In the data rows, the value 128 means zero.
Here is a table of points, one per row:
[109 107 126  58 123 148  86 113 124  98 104 114 130 132 107 145 117 108
 117 135 113 114  82 140 125 105  71 108 119 173 115 125 150 116 167 154
 141 119 167 131 120 130 168 123 121 168  96 139]
[124 163  95 133 136  94 142 146 116 158 143 129 162 130 139 135 149 132
 157 142  86 113 108  96  93 121  85 140 143 117 128 148 130 178 156 101
 141 152 143 140 161 137  84 120 104 116 132 134]
[122 134 130 116 146  58  91 157 165 142  85  98 103 166 102 203 121 205
  92  45 101 130 177 178  98 101 122 127 141 127 142  90  74 144 162  95
  91 146 115  96 105 116 104  78 148 145 172 142]
[ 99 180 136  98 164 173 115  76 124 106 123 112 145 114 153 127  92 138
 133 105 143  99 149  79 142  90 156 102  56  98 127 148 122 115 124 144
 127 127 118 138  85 145  76 149 103  97 134 158]
[113 157 159  64 115 177 130 151 144 151 158 168 126 139 160 122 100 159
  78 108 196  93  56  90 168 119  95 163 162 145 189 138 124 168 119  96
 110 155 123 184 113 106 152  97 144 142 155 100]
[190 176 109 168 152 167 156 141  87 198  88 195 134 130 128  50 148  70
 108  88 164 142 144 195 213 107  93   0 151 111 143 143 149 157 160  73
  73  95 136 113  84 110 102 126 121 152 105  96]
[154 190 147 124 104 168  42 117  82  78  83 213 142 158 234  98 188 161
  75  86 127 186 139 167 108 138 102 144  81 132 104  61 109 134 107 140
 131 152  89 169 171 110 182  99  74  83 128  99]
[ 93  91  54 166 107  62  93  88 135 112 157 124 137 106 128 147 198 134
 154 108 151  91 102 156 125 140 140 111 103 131 159 177 153 106 122 128
 105 127 161 167 136 121 125 100  82 134 105 106]
[170 113 109 137 142 105 197 105 161 174 113 113  50 104 164 135 114 105
 141 108 147  90 158 115  96 153 116 128 160 128 112 141 123 135 135 192
  99 191 117 130 122 185 194 124  90  92 171 192]
[103 140 146 145 139 127 154 124 145 132 120 126 122 147  73 133  96 134
 160 167 134 145 149 109  93 165  98 115 135 112 121  88 132 116 114 127
 156 137 101 222 162 121  97 114 141 117  58 142]
[ 74 131 134 149 123  44 125 111 126 114 153 128 121  86  67  89 150  91
  43 131 190 185  93 129 184 112 179 179  36 134  89 110  82 183 120 138
 117  98 131 111  71 133 118 128  84 105 119 163]
[ 84 136  68 138 145 155 142 128 147 166  83 131  69 139 151 150 150 139
 145 157 118 123  85 146 143 150 139 170 125 159 185  43 218 137 100 100
 181  90 104  90 141 146 112 143  87 154 131 160]
[104 126 186 135 169 119 118 163 154   0 127 175  52 159 139 131 152  83
 184 133 105 141 127 114 200 108 121 123 177 180 144 178  71 123  65  75
 190 189 184  62 168 119 122 173 124 130 136 182]
[120  70 143 163 134 133 164 174 207 115 135  94 164 181 167  87 145 151
 144 143 134 151 113 192 120 126  90 166 120 120 149 146 132 117 111 191
 160 120 150  82  64  97 116  98 145  82  59 108]
[159 160  67 191  84  87 133 146 112 123 104 167 145  99 122 171  96 174
 107  68 176 150 112  35 118 173 104  73 126  96 130 172 128  55 111 143
 190  96 117  96 113  74 180 164 141 173 157 113]
[183  69 107 181 129 122 130 129 106  96 117 112 154 147 135 113 185 182
 129 180 120 158 104  29 145  98 135 102 151 116 142  82 139 141 144 157
 140 157  98 120  71  77 151 176 172 124 139 134]
[165 100 155 112  47 111 120 171 123 125  89  96 100 170 147 127 128  68
  79 136 127  74 199 106 132 181 134 172 131 164 131 133 118 105 203 131
 154 153  78 117 100 185  93 164 113 129 119 109]
[150 134 152  95  88 127 108  97 131 130 151 137 169 100 115 153  85 149
 123 124  83 103 121 151 181 130 124 130 206 104  82 122 125 128 143 151
 172  90 129 133 157 131 130 120  84 139  95 170]
[139 151 129 146 138 193 176 143  98 153  93  82 145 120  66 131 186  73
  66 101  92 137 131 206 137 113  86  34 141 145 104 109 116 136 130  92
 142 166 116 175  86 181 158 191 131 118 111 125]
[126  83 175  91 105 129 117 171  69 125 110 105  94 143 158 114 149 117
 121 130 148 113 155 123 122 155 201 140 124  98 177 147 119 156 136 154
 160 135 100 149 123 199 137 124 115 183 150 104]
[118 127 142 147 114 136 119 124 119 186 178 120 107  95 112 110 104 110
 162 130  96 165 139  72 112 144 100 118 120 152 129  90  82 125 144 144
 134 135 174 143 146 134 132 113 101 132 149 103]
[123 102  59 119 159 124 120 171  86 123 128  77 125 107 107 187 119 159
  81 151 148 176 166 175 164  33 175 180 154 175 125 154  97 102 177 128
  71 142 137 144 159  82 115 102  88 151 129 164]
[183 143 124 160 107 175  96 145 166 111 132 124 116 122  93  75  85 154
 164 132 132 126 105 165  73 147 164 153 117 107 101 166 116 109 122 109
 115 153 166  92 111 125 145 133 135 132 117  97]
[108 187 149  99 167 165 115  73 106  93 140  82 135  99 159 108 102 157
 131 100 136 100 150  89 118  84 173  97  95 120 146 146 142 143 143 157
 123 109 134 124  77 126  71 151 100  90 147 137]
[129 175 117 171 102 164 118 154 138  83 163 151 105 148  83 142 158 176
 173 134  87 113 103 140 128 196 127 162 133  94 111 164 177  79 179 101
  70 148 155 106 112 109 177 183 138 119 130 170]
[156 144 135  89 101 152 125  93 127 143 196 189 126 200 154  71 142 159
  87 116 170  79  96 129 163 111 108 156 141 152 193 124  75 119 117  99
  97  91 140 165 156 109 150 147 147 145 103 117]
[156 125 167 169  86  90 178 164 151  96 122 116 104 110 125 175  63 114
 175 148 133 134  96 160 163 114 139  91  44 151 164  89 169 122 156 115
 112 100 110 192 154 138 137  97 162 135  95 132]
[103 109 104 154 106 232 168 171 131  99 189 197 160 132  63 108 121 177
 144 114  99 149 181 141 142 125 119 151  80 100 102 133 185 131 151 156
 135 182 121  47 139 199 122  53 121 186 130 110]
[ 96 181 128  85 178 110 156 123 142 134 123 127 110 115 128  86  98 116
  61 101 134 196 161 113 154 151 187 163 104 101  91 157 176 112 144  78
 171 106 185 103 145 130 148 119 157  75 122 192]
[140 120 167 117 175 135  56 122 106 117 165  72 101 152 142 130 179  74
 139 172 163 124 199 148  99 197 148 111 140  98 175 190  96 169 173 146
 169 105  59 145 105 156 162  87 105 185 132 148]
[101 125  82 119 222  95 134 139  95  77 107  98 162 102 171  95 100 143
 159 111  73 107 136  93 190 220 115 129 127 221  91 147  79  99  77  90
  91 108  97 135 128 141 151  84 178 117 138  99]
[188  66 183 144  82 143  92 139 143  76 117 139  91 137 144 184 142 167
 192 148 106 194  93 142 163 165  99 152 147 124  91 177 108 170  57 102
 104 117 150 137  14 130  93 190 116 106 104 131]
[110 161 217 106 126  73 179  91 168 172  74 105 141 141  69  81 138 169
 190 102 137 212  95 174 150 112 172 109 154 126 108 140 100  54 135 138
  62 142  13 108 158 113 117 127  96 184 158 121]
[101 173 121 112  98 105 205 103 131 160  84 107 153 137 144 163 116 104
 113 163 104 174 139 115  98 116 115 182 144 124 135 148 120 163 108 116
 106 110 125  99 140 109 147 148  83 165  94 111]
[148  99 119 186 153  96 137 163  64 124 169 167 130 155 127 126 114 180
 120 106 149 157  95  58  92 129 129 102 168 149 105 133 148 143 120 136
 163 135 104  84  87 115 179 165 163 173 136 198]
[124 103 122  65 113 164  82  82 117  87 109 124 124 121 105 137 108 114
 112 134  99 129  85 147 122 100  62 118 130 170 114 121 142 126 170 141
 143 117 145 135 113 115 175 101 107 148 107 155]
[147  91 121 121 113  94 172 117  79  91  98 146  85 132 133 118 119 173
 170 121 155 111 131 108 100 112 130 132 116 111  65 128 167 171 148 151
 145 141 139 118 152 209 167 132  58 121 130  51]
[ 95 143 134 116  91 119  66 136 164 115  85  97 157 129 158 109  97  93
 121 159 170 152 123  95 168 126 132 129 155 125 130  93 196 130 102 150
  93 175 199 172 121 153 142 104 180 177 170 128]
[143  69 151 137 120 155 142 103  82 157 139  84 174 152 148 144 140 132
 141 140 144 134 177 119 179 122  82 117  73  98 146 130 143 148 105 140
 145 131 102  69 198  59 164 206 187  71 186 107]
[120 154  67 114 149 118 117 127 173 173 130  95  72 124 112 168 138 120
 152 156 149 144 135 129 165  83 124 152 144 150 117  97  93 113 102 140
 152 125 109  89 143 117 132 134  94 142 100  51]
[ 90 200 134 100 143 139 119  76 123  99 128  96 132 112 165 121 114 149
 143 125 137 106 152  84 116  76 137  99  58 119 124 145 130 129 131 165
 109 102 115 112  87 167  71 156 141 102  91 150]
[ 72 112 104 102 120 140 190 158 119 103  96 116 114  47 189  87 180 155
 139 172  94  53 151 143 133 106 103 152 120 111  63 111  63  62 132  73
 145  69 134 132  94  84 144 111 178 143 182 151]
[112  96 121 118 200  64 106  99  99 134 138 154 133 155  97 183  98 138
  88 156 116  98 143 144 105 138 131 138 130  17 163  73 141  95 123  97
  66 148 150  98  96 124 137 132 128 161 104  97]
[188 177 135 135  95 115 167 119 167  99 177 103 177 152 127 159 109 100
 123 144  68  97  98 124 138 101 193 121 149 119 115 106 124 169 128 113
 129  98 121 150 140 108 144  88 138 133 180  93]
[142  61 151 164 156 175 163 166 191 133 134 105 173 187 151 132 155 141
 146 108 122 144 131 168 164 146 114 163 116 108 139 134 121 127  91 199
 145 128 192 109  69  91 100  78 124 100 135 129]
[132  90 146 139 120 168 141 153  82 109 148 120 208 154 153 158 109  76
 165  75 217 107 141 142  90 106 121 116 130 122 101  67 148 125  90 130
 157 119  97  61 166  97 122 142 123 108 152 201]
[117  99 105 121 123 109  97 104 131 145 153 114 146 139 102 129  93 126
 119 128  86 114 144 130 109 110 154 131 147 130 114  91 145 114 113 100
 113 146 179 141  76 141 154 122 103 112 138 106]
[202 129 132 172 166 108 141  85 121  96 190 156 144  44 139 122 120  86
 103  83  85 122 161 202 158 135 132 146 145 166 132  71 157 110 114 161
 147 158  80 189 141 122 105 180 151 167 103 101]
[101 157 114 136 135 134 146 110 150 161  78 126 129 108 146 139 115 102
 148 162 134 137 119 116  93 134  95 156 135 118 145 138 141 185 137 106
 139 140 144 139 134 105 120 137 115 166 160 122]
[183 128 130 172 118 204 115 158 148 114 111 134 120 132 114 126 121 142
 147 122 114 131  92 142  88 132 192 156 116 102  92 160 105 114 114 149
  98 156 179 104 131 143 103 111 156 167 106 115]
[148 135 107  63  91  98 142 160 102 110 123 122 128 107  95  60 118 136
 138 146  92 123 105 119  97 182 118  94 147 133 154  96 100 155 134 190
 100 130 158 129 181  95  78 147 106 132  87 157]
[133 129 109 115 159 106  96 118 182 126 123 162  86 133  62 116 187  85
 108  89 161 154 150  71 117 120 152 172  70 138  63 142 129 165 145 164
  86  22 132 150 127 127 100 142 156 106 122 148]
[ 86 120  84  92 100 147 125 145 171  87 141 158 134  98 127 139 109  80
 147 113 120 168 158 126  74  94 158 129 174 130 191 121 148 145 126 125
  67 150 135 133 127 117 150 133 142  88 142 121]
[ 85 120 189 151 144 123 185  73 142 167 119 169 122 189 120 130 127  97
 134 114  67 168  89 121  91 142 139 103 141 151 131 145 121  63 210 137
 107 122 120 137 126  95  64 124 129 121 191  90]
[144 135 106 105 134 108 138 143  85 152 129 125 101 129 131 169 154  88
 160 176 163 103 150 156 123 164 177 114 148 121 159 171  91 119 154 194
 154 132  88 117 111 195 169  97 137  85 142 153]
[125 158 155 125 142  78 137 212 143 143 171 127 119 141 133 155 103 143
 120 192 106 107 126 150 101 116 127 113  88 150 125 122 201 107  78 141
 137 107 144 202 134  97 151 133 108 133 154 108]
[139 163 161  91 131 127 156  69  88 145 115 166 136  95 133 150 118 142
 152 116 156 155 119 138 128 148 115 173 175 135 155  98 133 147 159 149
 174 146 176 152 150 106 111  88 192 129 100 112]
These points spread out most along one direction. Where along it does each point below lie, from 0 to 99? 50 is the average, and the first point above lies past it. One standard deviation of the points above along it is 16.
[ 92 144  60 113 136 123  98 116 176 177 120 164 144 145 169 154  76  97
 131 175 133 125  61 141 118 141 111 129 130 112  93 133 107 164 153 139
 166 155 118 126 137 163 106 172 149 145 156 112] 55
[111 120 135 149 145 160 153 117 103 155 114  97 142 115 120 142 120 125
 186 109 107 132 103  97  99 136 148 162 122 110 164 114 102 122 129  72
 136 140 140 182 151 125 142 122  82 119  96 126] 54
[101 102 121 156 104 148 101 133  35 145 143  75  73 175 130 133  96  90
 106  67 137  82 118 144 129 113  91 101 137 123  68 164 168 144  49 137
 119 127  68  92 180  72  92 110 192  83 113 114] 44
[109 141 129 120 160  95 108 151 191 136 169  98  93  97 113 108 160 122
 100  30 129 155 111  87 137 117 166 153 137  62 108 131 183 146 179 115
 146  86 140 138 147 150 145 135 118  58 118 150] 63
[ 42 139 147 176 124 126  74 124 141 154  89 155 174  61  90 134 117 142
 149 151 133  88 115 158 118 148 117 163 162 169 134 126 128 161 151 181
 138 128 121 163 139 125 130 169 150 105 146 110] 56
[144 131  70 164  90 132 162  86 119 126 170 148 135 203  96  59 129 178
 128 168 189 125 157 170 129 143 130 120 163 133 155 116  76 152  98  86
 124  83 153 197 175 158  62 160 137 144 151 148] 52
[189 129 111  91 103  94 125 143  93 171 109 134 141 122  83 119 156  58
 149 174 119  64 141 118 130 124 152 164 143 149 186 168 124  98 109 152
 145 144  79 122  69 157 147  60 132  93 133 188] 58
[148  90 197 149 180 134 116  96 145  95 127 119 135  79 106 170 152 129
  26 210 138 122  68 121  86 165  91 108 164  88 164 124 123  63  81  91
  62  83 127  35 176 208  78  85 120 107 177  77] 50
[127  81 133 136  89 137 104 106  81 156 164  89 112 137 133 130 136 109
 120  74 144 105 126 140 109 115 106 100 102 127 101 124 158 154  68 109
 149 152  69  74 157  60 124 129 192 123 143 130] 40
[116 167 159 173 114 150 114 153 108 185 139 172 156 137 183  86 189 111
  90  86 142 134 151 146 158  77  98  67 157 153 146 109 115 119 114  96
  83  92 149 145 129 165 175 151 155 122  47  96] 55
[129 137 120 116 120 128 122 160 119 173 165 131 107  92 131 116 120 104
 157 142 100 138 115  73 127 157  90 107 120 116 126  99  97 132 162 133
 132 168 158 137 157 104  92 106  85 115 127 117] 55
[122  70 124 130 107 137 128 116 164 138  61 175 114 115 117  98  87 150
  81 151  68  71 175 103 140  83 173  91  83 147 131 206  94 142 104  86
 171 131 134 147 182  95 144 109 153 156 115 132] 53
[119 135 134  86 128 153 127  86 165 125 134 131 153 114 161 137 151 175
 123 175 165  92 182 102 114 139 199  65  97 189  70 132 166 111 139 106
 137 152 137 115 121 103 100 130 102 124  87 126] 58
[171  86 130  85 159  83  80 157 160 126 129 112 162  94 138 152 133 150
 123 123 105 156 129 139  84 108  69 151 109 102 161 127 122  69 114  76
 129 111 109 125 165 199 107 143 157 102 138 107] 50
